One turn moves every row onto another: examples first, then more rows asked
K600: [-0.01,  0.08,  0.30,  0.04,  0.39,  0.07, -0.21,  0.10, -0.40,  0.09,
 -0.20,  0.01, -0.03, -0.39,  0.37, -0.10,  0.17,  0.17, -0.07, -0.05,
  0.19, -0.17,  0.15,  0.16]
K327: [-0.06,  0.05, -0.03, -0.26,  0.24,  0.14, -0.35, -0.02,  0.04, -0.02,
 -0.38, -0.07,  0.03, -0.10, -0.20,  0.10,  0.14,  0.03, -0.21, -0.11,
  0.28, -0.06, -0.29,  0.08]
K719: [ 0.00,  0.04,  0.54, -0.06,  0.06,  0.06, -0.16, -0.01,  0.22,  0.18,
 -0.25, -0.07,  0.19,  0.22,  0.26, -0.10,  0.00, -0.50, -0.06,  0.10,
 -0.08, -0.01,  0.03,  0.03]
K86: [ 0.18, -0.06,  0.14,  0.12,  0.16,  0.11,  0.06,  0.19, -0.49,  0.06,
 -0.22,  0.01, -0.03,  0.21, -0.07, -0.10,  0.11, -0.26,  0.09,  0.18,
 -0.31,  0.15,  0.18, -0.19]
K930: [ 0.09,  0.05,  0.40, -0.01,  0.04, -0.11, -0.27,  0.04,  0.38,  0.25,
 -0.06, -0.18,  0.05,  0.33,  0.15,  0.02,  0.15, -0.34, -0.18, -0.10,
 -0.26, -0.08,  0.06, -0.06]
K680: [ 0.03,  0.13, -0.19, -0.03, -0.25,  0.05,  0.18, -0.02, -0.15, -0.06,
  0.23, -0.02, -0.08,  0.12, -0.16,  0.00, -0.01,  0.50,  0.02, -0.11,
  0.01, -0.23,  0.15, -0.02]
K428: [ 0.34, -0.05,  0.09,  0.25,  0.01, -0.07, -0.13,  0.17, -0.03,  0.03,
  0.16, -0.08, -0.12,  0.31,  0.09, -0.12,  0.01, -0.04,  0.31,  0.14,
 -0.27,  0.13,  0.36, -0.21]
K487: [-0.12,  0.18, -0.06, -0.14,  0.25, -0.11, -0.41,  0.20,  0.29,  0.04,
  0.19,  0.05, -0.18, -0.29,  0.05, -0.09, -0.42,  0.14,  0.02,  0.04,
  0.15,  0.11,  0.02,  0.07]
K160: [-0.17,  0.17, -0.10, -0.09, -0.34,  0.19,  0.19, -0.06, -0.30, -0.04,
  0.01,  0.13,  0.06,  0.11, -0.07, -0.01,  0.02,  0.33,  0.11, -0.01,
  0.19, -0.22,  0.05,  0.01]
K820: [-0.12,  0.04,  0.14, -0.10, -0.21,  0.24,  0.18, -0.05, -0.24, -0.04,
 -0.18, -0.06, -0.14,  0.20,  0.05, -0.01,  0.13, -0.44,  0.03,  0.17,
 -0.36, -0.07, -0.08, -0.06]
K60: [ 0.14,  0.18, -0.16,  0.01,  0.04,  0.12,  0.12,  0.00, -0.41, -0.07,
  0.27,  0.06, -0.08,  0.00, -0.20, -0.04, -0.17,  0.46,  0.12, -0.03,
 -0.10, -0.10,  0.21,  0.09]
K654: [ 0.02,  0.04,  0.08,  0.04, -0.38,  0.07,  0.01, -0.06,  0.21, -0.07,
  0.19, -0.15, -0.25,  0.30,  0.20, -0.03,  0.02, -0.22,  0.25,  0.13,
 -0.34, -0.08,  0.11, -0.08]
K216: [-0.20, -0.06,  0.02, -0.06, -0.07, -0.24, -0.19, -0.23,  0.16, -0.05,
  0.33, -0.11, -0.02, -0.36,  0.24,  0.21,  0.23,  0.22, -0.17,  0.07,
 -0.05, -0.11,  0.03,  0.22]
K448: [ 0.14,  0.06,  0.35,  0.03,  0.27, -0.18, -0.30,  0.07,  0.20,  0.24,
  0.13, -0.11,  0.04,  0.17,  0.05,  0.03, -0.06, -0.33, -0.19,  0.01,
 -0.49,  0.11,  0.14, -0.01]
K127: [-0.18,  0.25, -0.15, -0.33,  0.03, -0.07, -0.37,  0.04,  0.27,  0.06,
  0.13, -0.12, -0.21, -0.20, -0.15,  0.17, -0.03, -0.01, -0.18, -0.09,
  0.07, -0.03, -0.28,  0.21]
K974: [-0.01, -0.02,  0.04, -0.08,  0.46,  0.09, -0.39,  0.14,  0.06, -0.03,
 -0.32,  0.08,  0.06, -0.19,  0.01, -0.16, -0.25,  0.18, -0.02,  0.02,
  0.36,  0.07,  0.01, -0.07]
K914: [-0.34,  0.01,  0.14, -0.10,  0.05,  0.07, -0.26, -0.21, -0.20,  0.03,
 -0.17,  0.05,  0.00, -0.28,  0.30,  0.21,  0.39,  0.14, -0.23, -0.12,
 -0.01, -0.26, -0.09,  0.09]
K289: [ 0.14,  0.01,  0.16,  0.11,  0.27, -0.26, -0.14,  0.07, -0.03,  0.02,
  0.29, -0.16, -0.06, -0.48,  0.30, -0.09,  0.00,  0.24,  0.00,  0.13,
  0.16, -0.02,  0.25,  0.29]
K436: [ 0.04,  0.03,  0.48, -0.02,  0.32, -0.03, -0.20,  0.02,  0.06,  0.17,
 -0.05,  0.00,  0.17,  0.08,  0.14, -0.09, -0.21, -0.50, -0.08,  0.20,
 -0.32,  0.17,  0.12,  0.08]
K744: [-0.04,  0.21, -0.05, -0.06, -0.06,  0.28,  0.13, -0.05, -0.55, -0.06,
  0.04,  0.20,  0.06, -0.02, -0.11, -0.07, -0.14,  0.30,  0.20,  0.06,
  0.08, -0.07,  0.12,  0.12]

K289 moves to K216
K436 moves to K448
Now these:
K487 moves to K127
K86 moves to K428
K680 moves to K160

